Rotation paths and how fast each direction turns (deg/step)
Each turn is a multiple of 5 degrees from 10 to 175, or 0.
Each row of a path follows its step; steps can be skipped.
Rotation 1:
step 0: [ 22 -20  21 -19  -8  -2  45  12 -22  20  -1   6  16   4  11 -20   1   2
   0   9 -11 -22   3 -21 -19  -9  19  18 -27  16   2   4  15  -1  22  11
 -38 -26  13   1  19]
step 1: [-11  24  22  -5 -29  26  23 -19  -5  18  26  -9  -9  20  46  -1 -18  13
   4 -16   3  -8  -4  -2 -13  13   8 -29   1  11 -13   0 -11   3   2  42
 -15 -14   7  -1 -18]
step 2: [  0  22  34 -17   9   5  21  -3 -37   0   0 -12   8 -26   5  -8  18  19
   2 -24  -9 -15  13  19 -13   9  23   2   5  -9 -21   9 -39   5 -12 -13
  27   6  30 -21 -20]
step 3: [ -5   0  32   4  -2 -30 -15  10  12 -20   6  -2  11  -6   6  10 -13  -2
 -23  -3  -8  24  -7   1 -13 -13  20  16 -29 -16 -39  16  -5  35  -4  28
  42 -14   7  -3   0]
step 4: [-10  23 -33  -9 -11   8  16  10 -13 -45  -5 -18   1 -22   2  -3   0  -5
   1  41  16  30 -11 -25 -10   2  17  17   0  -4 -23 -17   9  -6  13  21
  26  17  11 -16  -3]
step 5: [ -4  28 -17  24  19 -16 -12  35  -6  10   1  16   5 -18  18 -19 -10  11
  -7   5  -8  19  -6 -15  19  -7   3 -13   4  26 -40  19  32  -8   5 -13
 -14  26   1 -29  -5]
step 6: [ -1  13   0  18  -4  26 -27  13  -6  12 -19 -45 -14  12 -23 -32 -19   5
  -8 -24   1  18 -41  -2  19   3  15   1 -13 -12  -9   2  24 -26  -1 -20
  -2   3   2  16 -12]
step 7: [ 13   5  16 -20 -16  -3 -12 -22  -6  11   4   2  27   6 -36 -16 -32  20
  -4   2 -10 -12  18   5  14  -7  11  25 -22  13 -14 -37  23 -17  15 -22
  -6  30 -24   9   3]
step 8: [ -4   5  10   2   0   9   1  -8   7  -1  -4   9 -10  31  -5 -15 -18   2
  31 -20   0 -45   2 -37 -34   1 -30  -5 -26  10  -7  -7  36  15  29   3
  16   6   2   9   1]
step 9: [-28   2 -12 -12  -6  17  12 -12   5 -25   8  21   5   3  34 -40 -11   7
   6 -26   0 -39  23   8  13   9 -17  10  18 -11   0   0   5 -23 -22   4
  25   5  -6  20 -29]
step 10: [-15 -21  -1 -17  31   9 -29  -6 -19  -5  -4  36  11  13 -19  -1  26  -5
 -10 -31  -9  -8   9  11  -2 -12   5  -5   6   5 -19   9  -4 -17   9   5
  42 -38 -10 -20 -15]
step 11: [-13 -16  -5   4 -10 -12  -6   8  -9 -18  15 -17  15 -19 -10 -15  -8 -22
   4  29 -10  -4   7   7  14 -21   9  -9  22 -17  13   4  22  11  32  10
  32 -59  -8  18   4]
Speeds:
[  0   0  -3   1  -8   0   8  -2   3  -4   2  -8   1   2  -1  -2 -11  -8
   8  -3   6   6 -11  -4   0  -1   4  -8   6  -3   6  -2  -3   3  -4  -1
   6  -3  -7   5 -12]  145
[ -5   2   3  -7   1   6  -4   3   0   0   0   4 -10  -8  -2   6  -1  -3
  -9 -12  -3  -4  -3   4   7   4   7 -13   4   1  -3   0   1  -5  -6  -8
  -3  -4   5   1  -4]  90
[  1  -1  -4  -5   1   3  -9  -1   6  -2  -4  -7  -4   2   3   2  -2   6
  -1  -2   7   0   2 -11   5  -4  -1  10   0   1  -2   0   3   7   3 -14
 -13   3  -4   1  -7]  40
[ 3 -9  0 -4 -5  6  6 -3  4 -1  7  9  6 12 -3 -9  2  2 -2 -7 -4  4  5 -1
 -5  3 -2 -3  7 -9 -3 -1  2  2  6 -5 -5 -2  9  4 -2]  40
[ -9   5  -8   1   3  -9   0   3  -3 -13   5   6  -2   6   3   4   2   3
   0   0  -1   2  -1   2  -5  -7  -6   4  -3  -1  -6  -8  -7   1  -7  -8
   4 -11   5   2  -2]  55
[ -2  -3  -1   0  -5   7   0   1  -1  -4  -1   1   3   1  -5  -1  -2   1
   2  12   8 -10   1  -5  -6  -3   4  -9   2   1 -11   3   0   5 -12  -1
  -3  -1  -4   3  13]  95
Rotation 2:
step 0: [  7  -6  17  19  31 -10 -20  21  -6  -3  14   3   3   0   6  -4  12   5
 -20  -4  29  10 -19  -8 -15 -29 -39  -8 -15  24  -2  28  15 -13  -7   6
   1  27  37   2  -4]
step 1: [-25  21   4  14  -5   1 -37  17   5 -35   5   7 -11 -10  12   3  31  -5
  -9 -12   1   5  -1  -3  11  16 -18 -14  -7  -4  -7  -5 -33   8  -1 -24
 -22  11  28  21 -33]
step 2: [ 15 -20  17 -19  10  31 -10  10   7  -4  -8 -23 -13  -2   4 -26  22   6
   5  -6  21  18  32 -25  10  18 -18 -14  11   6  -6  16 -22   1  -3  19
 -43  21  12  -4   9]
step 3: [  6   2  31 -14   3  37   6 -15  -6  -6 -19  -9 -20 -14   6  25  28  15
  19  -3   3  20  -4 -14  -1   5 -30   1  15   9 -14 -13 -10 -23 -24 -28
  21  -6   8 -17 -20]
step 4: [ 15   9  31  20  19  15  -6   1  -6  -3  15   3 -29  23  14 -14  18  25
  51  27  -1  15 -12   8  19  18   1 -11 -21   3  -6 -12  -8   5   2  19
   3   8 -14 -13  -5]
step 5: [ -6 -26  12  19  19  19  -6  -5 -20   2 -20  14   8  -9 -26 -11  -1  -2
  42 -10   3  10 -10 -28  12 -20   1 -14 -27  11   5  10 -14  37   2 -29
  16  -3  10 -19   0]
step 6: [ 20  21  23  25   1  -1 -29  -5   6 -11  -5  -6   3  -8 -14   7 -28  22
  -4  -6   2  21  24   1  22  -7 -27   1 -11 -25 -18 -23 -14  37  21   4
  20  -7   1 -21   4]
step 7: [ -3 -39  -2 -11  20 -15 -15  12 -24  -7 -26  16  20   1 -17  14 -16  18
   6  36  16  31  14  -8  15  24 -17  -1   3   0 -20 -14  17  19   6   5
   6  18   4  17  -8]
step 8: [ 10  23   6  18  22 -10 -19  -9 -13 -16  -9  -5  15  18  -8  31 -14   6
  -7  30  38 -10 -13 -25 -32 -12 -41 -14  -4   1  -5  17  -6  -2  -1   5
   1  16   8  -7  -8]
step 9: [  1   0  -5   3  18 -20 -29  21 -12 -31 -14  17  -8   8  29 -10  22  18
  -5  12  -2  -4  -5  12   5 -26 -35  -5  -3  18  10 -12 -19  15  -4   5
 -15  -8  33  34 -10]
step 10: [-19  -8   5   2  -4  23 -23  16 -12   3   9  -4 -16  11   9  -7  19  16
 -27  -8   9  12  17 -59  -7 -12  -5 -28  -7  -3 -17   8  -3   5   3   1
 -32  14  27   0 -15]
step 11: [-18  13 -18   0  11  38   0 -23  -2 -25 -20 -17 -23 -20  17   7  17  -1
   4 -12  10  24  18   1  13  10 -30 -12  10   3 -19 -14 -27 -12 -26  19
   5  11  24   2  -2]
Speeds:
[  2   0 -14   1   3  -4 -11   2  -9   4   1  -2   3   4   4   2  -5  -2
  -7   6  -9   2   4  -1  -7   1  -1  -2   0  -5   3   4   0   0  -9   7
   3  -7  12  -2  -2]  35
[-9 -3  2  6 -2 -3 -3  6  5  4  8  5 -4  0  9  6  0  6  1  0 -2 13 -6 -4
  1  5  4 -1  5 -4 -2 -6 15 -4  5  1  3  2  1  1 -8]  115
[ -4  -1  -5   4  -8   4   5  -4  -5   4  -1   2 -13   2   5  -7  10   5
   7  -1  -7  -2   6  -9   0   0  -3  -3   8   4   1  -1  -7  -9   0   3
   2  -4  -3  -6   2]  45
[-2 -2 -4  0  0 10 -9 12 10  0 -4 -1  7 -1 -1 -1 -1  5 -4 -8 -6 -2  2 -5
  7 -5  6 -5  8 -6 -1  3 -9  4  6 -1  4  0 -2  3  5]  85
[  5 -10   1  -2   1  -8  -3  -7   7   2   0  -3   8   4   1   3  -2   5
  14   0  -3   0   2   1   6   4  -2  -3  -4  -6   2   3  -1   1   2  -4
   3 -12  -5 -12  -6]  35
[ -1   6  11  -1  -1  -7  -5   0   3  -5   2   5   0   1   6  -5   0  -2
  -1  -3  -6  -3   6  11  -3  -2  -1   1   4   0 -12  -7  -7   2  -7   3
  11  -4  -3   4  -8]  135
